In the data rows, 128 means zero.
Here is a table of points, one per row:
[139 165 152 149 120 158 109 152 132 142 107 117 124 184 117 138 104 107 128 118 152 100 101 107  94  91 135 120  92 101 101  95 118 130  78 102  98 135 175 121 138 113 117 138 113 103 132 136 131 128 184  85 110 131 130 151  84 121 111 130 129 153]
[124 151 133 112 130 167 130 107 101  89 185 139  99 124 139 108 121  90 120 146 129 126 112 187 147 164 161 100 136 102 113 136 132 143 131 116 142 129 101  99 121 101 128 157  72 102 146 121 104 116 130 166  95 145 130 148  97 125 150 117  98 112]
[175 136 139 124 169 123  99 156  72 137  88 143 152 160 103 143 142 148 128 146 119 114 183 159 168 106 130 126 129 133 136 153 122 123 123 132 126 130  97 102 144 143 161 126 126 153 162 153 113 123 149 134 174 129 167 116  98 123 129 102 137 132]
[109 109 147 129 159 125  98 123 125 105 104 135 162 115 142 107  76  94 107 146 145  97 149  90 106 133  88 110 141  86 151 135 155 148 148 150 107 169 118 156 116  97 143 148 152 123 145 124  73 157 152 149 123 112 105 104 146 116 117 142 139 130]
[124 157 117 158 137 163 146 111 145 134 123 163 141 127 122 147 127 171 130 144 122 129 138 150 135 150  89 168  87 138 170 120 119 107 157 129 130 163 140 166  95 124 137 100 153 114 163 144 170 136 124 162 106 132 126 146  93 137 143 118  86 159]
[129 138 108 125 138 104  96 106 128 112  99 110 119 105 106 117 114 196 195 100 105 125 135 134  85 157 131  90  87 132 118 123  91 113 111 191  91 104  85 117 135 120  88 119 104 113 131 125 115 127 124 129 101 128  92 140 135 105 102 120 141  97]
[102 133 154 150 137 138 152 128 110 121  98 125 129 123 111  87 120 106 111 109 141 128 115 102 157 156 130 177 112 121 109 174 137 127 115 125 104  99 132 106 131 151 122 134  99 137 115 187 186 122 120 171 141  81 122 141 155  95 128 116 153 123]
[105  96 124 109 135 124 109 128 186 105 158 124 172 121 115 194 130 140 146 147 126 128 128 105 122 117 139  99 110 140 122 123 146 129 115 109 107 109 156 117 111 165 139 178 115 175 155 151 146  91 128 176 149 116 122 119 115 137 130 126 111 111]
[117  74 112 112 121 147  99 158 131 115 170 170 108 169 120 144 161 123 118 127 148 158 126 136 133 138 118 109 122 160 136 107 169 119 160 189 113 103 170 109  88 127  96  93 101  91 128 177  99 184 119  85 178 110 117 150 147  99 141  98 136 164]
[137 178 125 152 110 141 120 108 116 111 138 118 140 166 144 144 121 133 113  94 120 133 159 136  92 105 132 129 135 194 110 157 195 129 143 136 101 133 124 126 111 129 169 107 103 162 107 122 156 150 142 122 106 132 133 126 145 136 145 150 115  78]
[104  91 130 110  88 132 130 113  90 120 139 107 118 115 122 106 105 171 179 134 112 106  96  95 145  67  81 156 133 109 110 141 127 108 111 181 136 123 129 100  93  91 139 102 112 134 116  97 125  95 112 107 122 103 141  92  88 125 126 112  93 118]
[174 147 108 119 117 112 149 138 116 145 124 116 117 129 136 142  89 131 139 154 152 117 124  86 149 162 103  98 181 150 138 101 128 141 107 133 113 115 100 149  78 125 116 172 130  89 133 107 176 123 139 118 133 137 187 132 170 116 137 119 141 136]
[123 183 146 115 136 113 139 173 118 100 123 153 180  92 175  97 156 158 144 157 134 163  96 125 119 129 140 126 146 143 149 137 157  98 127 111 125 152 157 113 138 141  81 159 138 109 122 115 121 137 130  97 112 105 145  74 125 118 119 142 123 135]
[ 85 146 118 132 138 116 133 127 136 105 151 102 138 157 101 134 102 128  99 187 182 117 139 138 106 124 129 132 135 106 170 131  99 148 134 108 138  96 120 111 138 140  71  75 149 162 127  81 137 147 112 115 126 105 162 132 152 115  98 126 119 105]
[138 104 142 115 103  81 159 116 150 145 154 123 105 115 145  94 125  99 136 191 131 122 158 151 110 174 114 171 105 173 118 104 105 119 110 134 123 156 133 141 154 143 147 127 104 154 102 136 113 125 174 113 144 152 122 110 107 101 131 103 116 111]
[100 135  93 120 107 121 169 161 119 136 137 147  98 141 134 167  88 144 142 103 154 107  85 174 126 137  97 160 124 127 102 130 158 153 118 120 119 158 106 137 177 150 130 149 154 130 158 149  83 112  87 126 130 139 110 115 137 126 144 120 149 114]
[120 123  73 126 158 109 104 100 141  94 146 139 120  84 158 124 107 116  78  76 137 131 135 120 141 115 146 154 133 143 123 134 105 136  96 142  97 160 125 103 150 101  86 128 130 131 121 121 141 112 142 120 158 154 152 138 118 198 137 120 128 167]
[102 113 130 151  85 177 142 118 142 142 140 132 159 122 145 131 179 154 141 120 130 103 148 144 129 119 126 148 149  94 131 136 126 104  90 128 157 145 100 143 116 141 112 122  91 151 156 115 131 147 175 132 146 159 125 151 166 126 145 165 182 144]
[ 99 120 132 117 161 109  86 109 122 130  98 128  60 126 136 113 135 128 152 146 138 100  92 155  92 127 130  90 122 124 160 126 138 131 117 111 172 152 118 140 101 118 140 150 142 158  81 169 161 156 105 117 143 124 167 113 137 135 137 173 127 148]
[116 101 120 197 176  94 144 159 127 152 138 117 108 113 172 126 126 128 136 149 115 107 144 162 136 111 158 132 112 122 113 155 122 158 133 136 139 110 155 116  99 143 159 149 115 109 151  90 129 132 135  99  85 111 105 140 158 168 105 106 140 156]
[172 107 152 115 134 144 147  94 136 164 119 160 166 161 176 122 111 122 175 113 120 150  84 167 126 145  98 125 175 127 102 163  97 142 175 141 125 104 173  98 139 100 110 140 175 185 117 131 131 127 147 139 148 144 130 198 134 137  90 152 115 122]
[104 155 113 113 106  80 126 162 110  97 110 141 101 122 160 128 156 147  99 117 107 133 117 129 131 110 104  99 128  90 130  91 144 125 121 109 147  80 142 157 137 113 135  96 156 119 101 132 126  91 208 167 128 118 124 158 135 138 124  94 121 115]
[147 116 116 179 120 143 112 126 124 126  95 119 146 160 109 153 157 108 113 112 115 170 132 122 122 183 115 151 108 140 125 130 143 132  80 116 179 127 123 116 112  79 127 146 136 138 117  94 108  90 107 137 164 112 105  99 157 117 113 120  84 131]
[139 128 110 103  93 161 173  94 137 125 120 105 131 112  88 130 157 128  93 159  84 120 115 138 145 135 143 104  81 111 118 147 146 185 160 152 108 164 127 117 126 151 133 131 150 113  92 133 118  89 146  97 123 125 146 119 146 138 102 144 144 145]
[145 112 111 124 149 107 117  92 102  87 124 115 121 123  64  98 153 151 121 149 157 142 117 101 113 101 148 172 168 132 124 116 152 109 115 127 137 123 158 167 132 150 145 171 154 117 134 126  89 148 116 133  98 163 144 181 147 126 108 139 116 123]
[102 107 176 110 117 139  75 158 132 173 171 101 131 152 110  90 137 138 118 126 121 170 143 131 137 120 128 138 109 153 139 133 149 144 146 140 147 132 110 146 169  88 119 147 159 105 176 129 186  90 136 127 117 146 128 136 136 141 139 138 147 115]
[146 167  97 123 125 153 109 182 109 132 164 114  91  92  88 112 113 104 129 107 106 117 120 126 122 144 152 116 161 137 156 143  82  98 126 121 115 131 188 146  89 129 139 116 167 161 135 108 113 115 154 136 140 109  94 103 131 113 133 156 155 119]
[115 144 104 113  98 113 133 120 100 140 112 102 136 145 147 152 118 114 133 144 168 140 123 100 145 149 179 117 139 121 139 110 107  90 156 155 151 111 122 126 175 111 160 121  99 158 135 161 128 124 130 113  91 130  94 106 134 180 115 144 115 195]
[121 124 152 159 110 135 132 112  93 147 127  94 160  96 138 151 154  91 102 128 134 147 121 144  43 100 105 123 143 154 116 115  99 107 151 115 129 117 103 118  97 141 126 122 129  95 130 160 124  99  89 164 156 132 130 121 103 136 104 110 164 134]
[154 146 125 144 101 113 154 137 141  96 143 160 111 126 128 142 108 117 146 145 106 151 185  82 123 100 127 140 101 108 121 139 119 145 138 135 177 102 132  93 143 111 131 150 160 119 113 126 156 165  99 142 140 160 104 129  92  99 160 159 172 143]
[117 112 141 123 117 150 129 115 131  93  91  93 131 154 157 105 106 112 168 129  98  98 139 152 161 119 181 136 130 157 134 113 146 131 131  88  90  82 119 169 126 145  97 108 159 101 112 103 113 125 114 134 150 156  99 107 122 151 148 125 116 173]
[120 130 134 110 147 141 144 175 161 155 129 119 107 129 144 138 159 129 122 112 135 126 134 116 111 130 150 163 135 116 139 126  88 123 128 156  89 103  91 139 140 122 155 155 142  91 101 114  89 160 124 155 132  81 183 129 116 131 125 185  81 121]
[158 105 120 134 101 128 141 142 129 138 136 135 152 102 138  78 152 125 123 104 149 120 111 125 120 137 156  88 127 110 108 115 116 183  85 132 129 133 127 114 140 159 162  75 163 137 165 146 149 165 101 132 119 157 132  95 131 123 141 100  79 115]
[136 142 152 108 143  99 162 116 126 156 182 149 152 152  89 121 119 141 149  97 122 142 111 123 138 135 139 122 112  92 179 134 133 133 116 105 109 153 122 137 135 127 166 117  92 109  78 107 124 138 106 140 164 154 105 116 143 169  99  95 149 127]
[ 86 128 123 118 156 112 133 117 129 118 119  70 149 128 111 148 125 108 138  81 107 164 130 148 173 179 101 126 160 113 115  85 133 150 128 136 152 159 132 113 133 186 150 115 133 115 125 115 143 156 139 101 108 127 128 134  73 116 126 136 146 120]
[127 151 169 155 110 131 156 122 181 157  83 124  90 111 117 139 120 124 104 135 102 124 118 102 148 105 142  89 161 166 146 149 157 111 120 159 170 150 133 135 156 134 100 120 104 129 160 126 116 145 112 148 159 112 117 153 103 147 112 110 120  96]
[136  95 156 157 121 151 108 130 115  97 156 156 103 131 166 121 117 159  90 107 115 109 136 106 157 136 109  90 126 141 123 106  98 112 145  96 122 158 125 121 172 172 165 113 111 123 106 106 124  93  84 111 117 148 134 143 141  87  91 153 118 139]
[140 106 126 142 154 114 125 117  97 164 146 129 115 110 128 178 176 117 135 139 128 157 106  86 151 113 129 115 117 141 108 176 145 140 130  81 101 139  80 167 127 115  84  99 129 170 121 127 122 147 135 136  99 120 111 137  93  95 138 123 123 132]
[153 120  86 103 109  93 111 128 158 148 102 174 157 129 126 106 119 114 107 105 122 104 135 139 135  97 182 167 127 109 112  92 130 128 178 110 153 137  97 149  88 111 115 137 104 129 138 121 151 115 106 101 139  97 106 138 100  91 110 133 135  95]
[133 101 145 131 144 130 135 134 155 136  86 152 104 162  97 119 139 143 131 116 118 131 145  98  90 133 124 143 153 105 119 121 103 110 185  98 131 145 127  82 118 148 102 126 118 129 116 125 121  99 137 123  96 139 125 108 145 162 224 101 130 106]
[192 145 147  87 150 140 110  93 181 134 135 134 137  97 139 133 126 115 134 118 140 116 141 125 124 141 112 150 103 131 123 134 153 112 119 112 164  85 132 141 143 120 152  78 125 127 141 127  99 106 100 112  95  83 154 133 142 132 161 119 184 139]
[110 138 114 103 147 143 129 119 121 153 103 123 140  94 111 146 128 103 105 137 129 136 148 158 169  82  76 107 120 122 119 120  87 105 121 109 113  98 172 155 146  98 118 158 109 107 112 139 133 168 104 105 110 155 122  94 180 124 138 134  99  76]
Along one direction, these points spread out more than along any other. Where along it does each point below lie, from 0 to 99? 50 is the average, and the first point above lies past it. One standard deviation of the points above along it is 16.
[137 178 125 152 110 141 120 108 116 111 138 118 140 166 144 144 121 133 113  94 120 133 159 136  92 105 132 129 135 194 110 157 195 129 143 136 101 133 124 126 111 129 169 107 103 162 107 122 156 150 142 122 106 132 133 126 145 136 145 150 115  78] 32
[139 128 110 103  93 161 173  94 137 125 120 105 131 112  88 130 157 128  93 159  84 120 115 138 145 135 143 104  81 111 118 147 146 185 160 152 108 164 127 117 126 151 133 131 150 113  92 133 118  89 146  97 123 125 146 119 146 138 102 144 144 145] 50
[110 138 114 103 147 143 129 119 121 153 103 123 140  94 111 146 128 103 105 137 129 136 148 158 169  82  76 107 120 122 119 120  87 105 121 109 113  98 172 155 146  98 118 158 109 107 112 139 133 168 104 105 110 155 122  94 180 124 138 134  99  76] 71
[138 104 142 115 103  81 159 116 150 145 154 123 105 115 145  94 125  99 136 191 131 122 158 151 110 174 114 171 105 173 118 104 105 119 110 134 123 156 133 141 154 143 147 127 104 154 102 136 113 125 174 113 144 152 122 110 107 101 131 103 116 111] 48
[147 116 116 179 120 143 112 126 124 126  95 119 146 160 109 153 157 108 113 112 115 170 132 122 122 183 115 151 108 140 125 130 143 132  80 116 179 127 123 116 112  79 127 146 136 138 117  94 108  90 107 137 164 112 105  99 157 117 113 120  84 131] 32
[104 155 113 113 106  80 126 162 110  97 110 141 101 122 160 128 156 147  99 117 107 133 117 129 131 110 104  99 128  90 130  91 144 125 121 109 147  80 142 157 137 113 135  96 156 119 101 132 126  91 208 167 128 118 124 158 135 138 124  94 121 115] 67
[109 109 147 129 159 125  98 123 125 105 104 135 162 115 142 107  76  94 107 146 145  97 149  90 106 133  88 110 141  86 151 135 155 148 148 150 107 169 118 156 116  97 143 148 152 123 145 124  73 157 152 149 123 112 105 104 146 116 117 142 139 130] 73
[172 107 152 115 134 144 147  94 136 164 119 160 166 161 176 122 111 122 175 113 120 150  84 167 126 145  98 125 175 127 102 163  97 142 175 141 125 104 173  98 139 100 110 140 175 185 117 131 131 127 147 139 148 144 130 198 134 137  90 152 115 122] 29
[127 151 169 155 110 131 156 122 181 157  83 124  90 111 117 139 120 124 104 135 102 124 118 102 148 105 142  89 161 166 146 149 157 111 120 159 170 150 133 135 156 134 100 120 104 129 160 126 116 145 112 148 159 112 117 153 103 147 112 110 120  96] 32
[117 112 141 123 117 150 129 115 131  93  91  93 131 154 157 105 106 112 168 129  98  98 139 152 161 119 181 136 130 157 134 113 146 131 131  88  90  82 119 169 126 145  97 108 159 101 112 103 113 125 114 134 150 156  99 107 122 151 148 125 116 173] 60
[124 157 117 158 137 163 146 111 145 134 123 163 141 127 122 147 127 171 130 144 122 129 138 150 135 150  89 168  87 138 170 120 119 107 157 129 130 163 140 166  95 124 137 100 153 114 163 144 170 136 124 162 106 132 126 146  93 137 143 118  86 159] 32
[139 165 152 149 120 158 109 152 132 142 107 117 124 184 117 138 104 107 128 118 152 100 101 107  94  91 135 120  92 101 101  95 118 130  78 102  98 135 175 121 138 113 117 138 113 103 132 136 131 128 184  85 110 131 130 151  84 121 111 130 129 153] 64
[153 120  86 103 109  93 111 128 158 148 102 174 157 129 126 106 119 114 107 105 122 104 135 139 135  97 182 167 127 109 112  92 130 128 178 110 153 137  97 149  88 111 115 137 104 129 138 121 151 115 106 101 139  97 106 138 100  91 110 133 135  95] 38
[174 147 108 119 117 112 149 138 116 145 124 116 117 129 136 142  89 131 139 154 152 117 124  86 149 162 103  98 181 150 138 101 128 141 107 133 113 115 100 149  78 125 116 172 130  89 133 107 176 123 139 118 133 137 187 132 170 116 137 119 141 136] 73
